These views show one set of named points, seen from different sides, and a view may be mirrored.
A view may leave some points out. In some views, one point has been moved. Which views, in the order they come, and which point in each? Write none if no view has one.
Scene 1:
(in the rows, 128 means zero)
panel a:
  zikod [ 76  96 172 116 151  42  85]
  Tamik [ 74 104 173 112 153  49  89]
  ravo [ 72  96 187 154 147  59  92]
  kone [ 68  92 192 157 152  60  94]
  Keme [ 76  96 187 153 144  58  91]
  Lekif [ 71 100 188 167 148  59  91]
  ses [ 70 103 189 120 157  53  90]
  kigip [ 74 103 176 114 153  45  85]
  robik [ 74 117 169 109 153  49  88]
  lugab [ 66 113 182 158 155  62  93]
  Tulus [ 70  89 183 172 150  49  85]
panel b:
  ravo [138  99  89 129 119 167 133]
  Lekif [148 114  96 130 143 179 134]
  Fudar [146  97  95 142  96 158 132]
  kone [139 116  91 126 134 175 133]
  robik [151 100 106 151  87 163 123]
  ses [142 112  96 136  99 162 133]
  lugab [153 116 107 132 129 184 129]
  Keme [146 105  92 132 131 172 135]
  Tulus [144 117  90 140 151 172 133]
  kigip [145 105  96 150  96 156 128]
  zikod [141 101  93 153 100 154 125]
panel c:
  kigip [166 124 111 156 157 124 144]
  luko [166 124 107 158 161 121 146]
  ravo [164 132  92 160 164 139 107]
  kone [168 127  87 164 162 141 103]
  robik [157 130 116 157 148 118 147]
  Fudar [162 129 104 156 163 122 144]
  lugab [164 139  93 166 166 137 102]
  Keme [163 134  93 158 166 139 109]
panel d:
  zikod [118 121 145 128 145 169 148]
  Fudar [115 133 148 123 139 171 151]
  Tulus [106 115 147 129 131 115 154]
  Keme [105 127 152 121 128 134 155]
  ses [125 136 146 129 132 159 151]
  ravo [108 126 153 125 126 132 156]
  Tamik [117 129 149 132 139 174 149]
  Lekif [103 126 152 129 123 119 157]
  robik [112 134 147 140 141 180 151]
  luko [121 130 147 126 139 172 149]
  lugab [103 134 153 143 121 131 158]
  kone [115 125 155 127 121 126 155]
panel e:
  Lekif [189 158 101 130 130 139 145]
  kone [181 157 113 131 131 136 147]
  ses [175 154 135 140 143 154 127]
  Fudar [167 154 132 138 141 170 123]
  zikod [159 160 130 136 137 163 114]
  Tulus [183 167  97 123 128 133 140]
  ravo [180 157 111 130 132 146 142]
  robik [168 148 130 149 139 172 109]
  lugab [193 149 103 143 130 144 135]
  luko [164 155 137 139 142 165 120]
  kigip [166 157 132 140 141 163 114]
Views with a point moved: panel b, panel c
  out of place in panel b: ravo
  out of place in panel c: lugab
Scene 2:
panel a:
  led [124 113 136 136 118]
  vekig [118 136 127 130 128]
  num [131 125 157 125 127]
  gabi [105 126 109 139 120]
  Bis [117 149 103 133 129]
  Reg [139 125 124 132 121]
panel b:
  vekig [149  98 116  91 115]
  Bis [158 108 121  74 104]
  Reg [146  77 117  80 122]
  num [139  75  99 107 128]
  led [135  80 125  96 130]
  gabi [143 108 139  84 116]
panel c:
  pamul [108 138  93 167 180]
  num [ 87 135 151 188 142]
  vekig [ 79 133 137 157 147]
  gabi [ 90 135 136 132 149]
  led [ 97 137 155 161 140]
  Reg [ 75 133 157 158 135]
panel d:
  vekig [144 129 132 112 119]
  led [152 117 116 110 101]
  Bis [141 149 123 118 132]
  pamul [125  84 170 123 128]
  gabi [133 120 117 130 125]
  num [161 123 136  94  96]
  Reg [153 139 116 108 110]
panel e:
  pamul [168 126 149 131 252]
  num [131 114  95 133 244]
  Bis [156 105 108 179 224]
  vekig [147 119 103 158 225]
  Reg [138 124  87 163 213]
Views with a point moved: panel d, panel e
  out of place in panel d: Bis
  out of place in panel e: num
